In the rows, zero is written as 128.
The rows of X fall into several groups, and each row is roughly a mix of its group's hidden directions.
X:
[[162 112  65  96 119 155 133 129 132 155 115 106 126]
 [163 125  97 135  89 127 152 132 165 132 153 114  82]
 [100 165 150 129 101 126  82  84 115 152 130 145 142]
 [164 135  87 107 161 149 150 154 150 141 116  93 106]
 [122 142 157 125 177 142 118 137 108 128 112  75 165]
 [159  84 124  93 139 148 124 125 112 104 155  84 150]
 [124 164 130 106 190 136 117 136 159 107 101 153 120]
 [114 147 118 135 165 190 131 129 148 114 106 141 167]
 [156  91 109 166 145  96 120 104  96 108 147 111 155]
 [111 149  99 154 115 176 159 124 148  92  97 144 130]
 [139 159 137 102 190 114 148 162 150 140 108 124 113]
 [ 85 175 141 148 104 120  79 107 142 145 131 119 135]
 [ 96 117 165 158  97 143 116 108 137  75 134 135 150]
 [111 139 157 113 119 140 144 140 156 125  94 143  62]
 [143 117 114 105 144  83 120 117  98 134 125 125 193]
 [105 125 163 108 131 127 128 143 179  97  79 113 133]
 [155 142  84 109 119 155  90 153 109 141 118 161 157]
 [ 96 151 108  77 103 143 100 101 136 101 118 151 109]
 [170  95 123 148  92 133 174 131 138 119 153  97 112]
 [137 106 154  76 137 154 127 126  95 133 118 163 167]
 [131 148 146 146 107 107 128 109 107 142 158 129  59]
 [152 156 121  90 122 122 101 113 195 134 137 120 126]
 [153 117 109 171 102 133 156 127 125 147 128 141  68]
 [138 142 170 119 165  89 147 135 119 105 130 177 144]
 [ 96 126 129 148 101 146 174 117 164 133 120 133 179]
 [135 165 104 172 130 107 111 131 181  95 128 118 129]
 [122 159  68 125 107  91 142 130 148 160 111 126 108]
 [ 92 144 183 115 117  96  95 147 133 130 106 132 157]
 [148 128 102 127 117  72 146 130  92 158 134 100  98]
 [186 127 115 155  97 131 147 160  95 149 135 115 145]
 [136  99 152 110  73 130 157  95 108 136  93 140 121]
 [100 101 136 142 185 121 127  90 163 121 150 122 146]
 [159 140 113 118 116 113 139 121 169 191 154 127 148]
 [ 67 134 143  93 117 164 105 120 119 145 111 152 145]
 [182 133 131  72 131 119 109 138 117 109 159 112 109]
 [150 171 124 134  94 112 113  78 128 143 121  85 128]
 [142  97 139 141 131 121 137 197 133 139 156 165 118]
 [134 137 151 105 127 133  91 147  65 159 132 104 145]
 [133 192 106 143 114 159  92 144 117 122 101 127 144]
 [135 155 112 120 109 116 110 116  97 175 102 118 179]
 [137 166  86 117 148 134 125 123  89 147 175 123 102]
 [135 163  64 126 103 121 156 132 120 166 130 119 142]
 [173 144 139 105 118 143 166 140 121  88 145 163 103]
 [166  89 188 134 145 143  93 138 124 124 124 121 141]
 [136 125 113  87  91 161 142 103 125 105 101 133  81]
 [115 122  85 103 158 103 153 110 116 129 112 121  73]
 [122 117 114 141  98 102 111  95  88 183 129 128 153]
 [147  93 105 159  92 117 145 148 119 163 112 156  93]
 [126 120  96 116 195 132 139 123 150  89 104 136 138]
 [113 131  85 139 186 137  88 140 148 141 152 124 117]
 [119 122 165 136 173  81 161 128 132 120 162 105 121]
 [169  99  95 138 100 110 154 114  95 163 116 136 148]
 [ 90 131 144 102 123 134 130  78 132 107 105 135  76]
 [133 152 149 120 108 168 130 149 142  65 109 149 112]
 [129 124  71 147 138 117 144 164 118 167  87 129 131]
 [129 160 132 158 144 120 110 102 173 174 157 139 144]
 [102 113 152 120  74 132 155 124  93 112 113 140 169]
 [116 154  68 102 122 135 133 135  92  92 124 108 106]
 [136  96 140 157 150  97 123 106  69 161 135 122 133]
 [131 119 149 137 131 103  87 123 161  93 132 134 186]
 [101 110  87 142 111 129 170 153  81 111 107 119 127]
 [141 110 105  89 113  92 136 106  73 124 105 106 126]
 [ 92 131 121 126 153 136 115 110 108 180 150 178 122]
 [159 144 119 128 139 163 157 127  62 133 155 122 138]
 [134  97 150 117 105 101 135 102 121 113 160 141  68]
 [166  96 121 131 115 134 159 128 144 103 142  93 180]
 [145 163 153 120 167 129  90 143 166  91 132 109 121]
 [106 147 165 148  89 149  91  96 139 136 138 159 106]
 [171 170 142 138 161  96 112 116 129 106 127 111  89]
 [144 167 123 109 183 124  98 137 106 160 153 140 117]
 [122 104 170 143  93 135 153 119 130  83 140 140  86]
 [111 119  99 187  82 118 115 119 150 153 123 140 143]
 [167 140 127 141 161 177 131 136  75 117 139 129 117]
 [142 153 116 150 116 176 117 178 104 112  93 119 122]
 [127 136 139 173 105 127 103 100 177 103 132 136  91]
 [139 106 101  81 131  92 132 123  95 116  88 126 159]
 [ 89 136 138 117 166 144 121 110 159  94 107 103 169]
 [122 188 152 140 135 132 131 102  87 104 101 111 109]
 [109 117 120  83 162 166 154  98 145 122 142 163 115]
 [155 164 135  97 146 102 106 144  87 139 148 171 124]
 [125 168 114 164 153 112 112 111 171  95 131  92 121]
 [148 104 128  80  76 103 154 124 100 129 149 128 136]
 [ 75 163 150 140 139 101  98  95 113 109 150 133 125]
 [121 145 133 133 130 115  98 147 199 126 105 103 102]
 [163 132 152 116 107  92 136  93 109 114 169  90 120]
 [146 155 143 113 129 149  97  98 183 134 103  96 114]
 [150 140  69 119 111  93  98 154 129 111 122 123 160]
 [166 125 139  70 135 104  95 141 127 113 155 144 104]
 [101 164 134  95 109 147 104 129 142  79 122 163 109]
 [ 95 164 167 158 141 174 127 109 159 125 128 143 120]
 [124 118 128 159  96 110 149 121  87 156 183 126 145]
 [161  76 141 122 132 146 121 111 115  73 139 103 129]
 [143 147 149 125 158 136 162 138 106 110 171 106  81]
 [ 92 109 172 175 142 102 119 105 128 141 126 126 162]
 [139 137 119 123 127 159  67 142  87 133 117  87 132]
 [167 144 127 113 169 137 160 147 108 111 126 121  75]
 [ 99 104 136 156 133 145 188 107 122 166 150 122 135]
 [134 117  99 101 153 147 129 110 113  80 162 122  84]
 [123 181 153 110 144 144 129 165 166 123  97 141 106]
 [119 163 128  93 136 132 108 154 135  78 153 167 112]
 [ 73 163 158 138 137 102 102  98 120 128 127 147 101]
 [162 122 110 137 137  84  97 129 131 175 109 107  95]
 [127 137 144 149 151 144  82 105  88 100  94 101 113]
 [133 101 156  96 156 166 114 119 131  91 125  82 138]
 [150 162 134 115  85 174 149 148 140  96 135 104 114]
 [146 170 114 110 139 176  94 139 137 104 127 101  97]
 [111 133 135 104 155 131 116 117 174  75 129  94 154]
 [128 187 126 125 108 110 107 141 110 146 115 129 183]
 [157 121 136  85 138 144 153 113  90 105 105 153  89]
 [ 83 119 117  88 147 125 107 106 163  89 154 132 140]
 [ 98 127 164 161 110 112 129  85 101 134 124 134  83]
 [ 95  97 124 100 109 100 169 145 151  99 142 161 130]
 [153 101 114 155 142 101 164 101 152  95 157 158 119]
 [157 109 158 134 144 155 158 121 108 133  69 137 102]
 [ 99 122 103 128 131  97 159 113 137 109  82 163 163]
 [103 128  84 132 145 122 156  89 137 145 178 105 138]
 [118 135  91 128 150 117 109 122 117 108 194 115  95]
 [126 167 151 125 177 153 109 133 123  99 127  95 163]
 [130 101 101 135  74 115 127 119 164 125 133  76 123]
 [176 121 114 117 149 100 102 130 104 172 159 115 109]
 [102 171 116 104 122 158 136 119 186 102 138 130 113]
 [111  89 138 111  86 129 107 122 137 116 136 176 168]
 [165 131 139 104 112 105 165 158 107 120 157 146  85]
 [150  92 158 142 148 100 108 114 161 160 162 133 157]
 [129 111  86 138 146 129 126 113 129 121 178  97 177]
 [ 89  81 154 113 100 153  97 102 122 137 152 116 137]
 [147 137 139 129  75 136 134  63 116 139 148 113 117]
 [158  88 152 149 132 144 136 160 120 141 115 178 100]
 [119 170 124 157  91 103 127 158 115 130  88 115 160]
 [111 134 184 121 132 151 110  81 144  94 109 127 147]
 [ 90 146 137 178 155 107 119  90 149 154 143 145 122]
 [152 161 138 188 152 114 132 131 148 104 166 132 127]
 [173 110 145 146  99 109 160 132 119 118 174  95 114]
 [132 101 150 143 174 103  95 113  94 132 148 124  89]
 [119 191 133 157 137 137  83 130 142 145  96 134 122]
 [119 100 155 121 151  97 111 127 167 112 176 161 134]
 [105 105 136 119 151 135 112 114 145  80 143 128 189]
 [100 180  97 118 112 115 156 139 164 156 107 147 127]
 [134 147 153 151  83 135 109 137  95 144 100 177 117]
 [159  77 119 122 141 123 135 117 167  82 104 149 123]
 [125 140 175 113 127  81 111 136 109 100 132 163 163]
 [145  77 137 113  71 135 153 108 124 133 138 138  98]
 [133 123 149 168 104 123 148 121 124 181  90 116  95]
 [125 136 136  76 136 126 126 145 142  98 155 152  73]
 [145  99 115  94 124  67 111 151 139 119 118 137  93]
 [143 124 121 144  60 142 128 114 106 165  94 131 124]
 [125  84 177 152 117 104 138 127 113 137 105 153 166]
 [129 134 100 100 134  69 131  88 120 158 154 133 113]
 [137 141 141 133  77 160 119 151 127  95 120 170  95]
 [123 169 116 125 109 118  97 115 146 143 101  83 171]
 [131 161 129 163 171 180  94 129 129 103 133 126 121]
 [ 94 115 148 139  98 102  76 143 157 132 116 160 114]
 [ 68 153 107 113 130 131 113  94 162 117 120  97 117]
 [140 148 157  94 142  93 103  85 100 141 140 151 103]
 [147 114 113  92  95  78 106 143 116 168 126 135 105]
 [124  74 152 162 150 119 134 112 136 144 160 121 169]
 [125 123 132 134 191 127 114 137 138 146 106 128 186]
 [133  87 118 129  62 133 158 117 123 119 135  93 136]
 [163 160 103 127 123 171 128 166 152 159 134 108 106]
 [154 102 150 180 155 123  81 150 110 138 124 122 144]
 [145 112 174  81 118 158 149 120  93 122 159 133 127]
 [100 151 142 155 130 133 106 123  93  97  74 135 102]
 [ 99 144 157 133 194 132 119 115 134 113 105 141  94]
 [156 106 138 135 144 126 104 115 142  55 133 105 141]
 [ 78 154 134 169 102 111  99 154 138 151 153 116 133]
 [119 174 169 105 143 104  77 104 116 123 131 131 120]
 [ 85 108  88 137  95 121 101 112 110 164 106 124 150]
 [145 149 123 128  91 156 126 179 161  86 136 134 141]
 [ 98 118 138 154  90 169 105 137 132 108  83 103 138]
 [128 141 122 181  97 128 167 149  95 147 100 114 147]
 [ 94 129 107 155 169 136 107 139 163 110 102 168 116]
 [105 112 114 147 107 166 134 111 116 183 165 130 105]
 [145 122 151 119 130 158 163 138 142  66 123 123  91]
 [138 110 124 120 176 129 144  79  81 116 126 100 130]
 [131  69 132 146 136 112 137  94 129  91 138  99 160]
 [122  94 127  95  80 132 128 117 147 111 126 140 184]
 [156 154 167 124 135 149 100 100 129 144 157 142 177]
 [163 112 109  92 160 125 163 167 154 132 143 121  99]
 [ 99 108 134 104 151 115 145 119  86 130 162 162  87]
 [175 161 131 113 128 175 108 149 143 142 162 125 151]
 [156 146 111 136 112 107 133  52 115 130 135 110 120]
 [164 143 136 108 140 129  94 142 154 114 151  69 112]
 [131 110 137 138  99 143 150 120  98  95 123  79 174]
 [138 121 164 135 124 147 156 120 116  53 134 119 131]
 [103 137 135 129 129 140 107 193 126 156 109 134 172]
 [101 130 106 115 152 107 107 100  98  86 123 110  82]
 [108 107  79 144 110 144 129 111 143 154  80 162 126]
 [112 111 139  76 134 160 150 106  86 135 143 145 160]
 [ 86 129  88 117 153 138 123 148 155 134  78 137 101]]
One row of each group comes first, with its name. Which group is each row after those in?
[142 114 187 135 163 124 105  94 113 153 155 137 119]
L
[150 101 101 122 153 147 144 104 116 171  90 108  96]
G
[ 93 127 123 125 151 165 112 145 122 145  98 184 153]
D
[153 137 178 144 110 118 109 151 140  75 127 100 137]
B

[ 93 126 146 114 112 147 150 147 101  68 109 156 124]
L
[ 93  87 120 130 115 134 134  72 140 106 154 160 138]
D
[105 119 148  96 132 125 106 133 145 104 137 111 198]
D
[143 114 115 165  92 145 121 117 115 162 100 105 176]
G
[188 118 109 135 126 123 158 147 111 139 119 101 174]
D
[155 140 171 172 139 137 108 164 145 105 151 142 153]
D
[112 155 153 104 107  90 154 161 152 142  84 128 138]
B
[114 149 178 156 121 152 120 139  94 144 155  96 155]
B
[145 169 174 104 137 163 116 163  99 148 122 128 134]
D
[ 80 147 106 132 167 148  98 105 159 155 137 114 140]
B
[148 126  94 115  90 161 105 105  87 136  99 141 153]
G
[134 157  88 179  99 112 138 117 111 109 147 130 163]
B
[105 127 169 115 161 124 152  98 129  91 117 129  81]
G
[145 106 151 109 107 130 147 112 107 160  70 153 149]
G
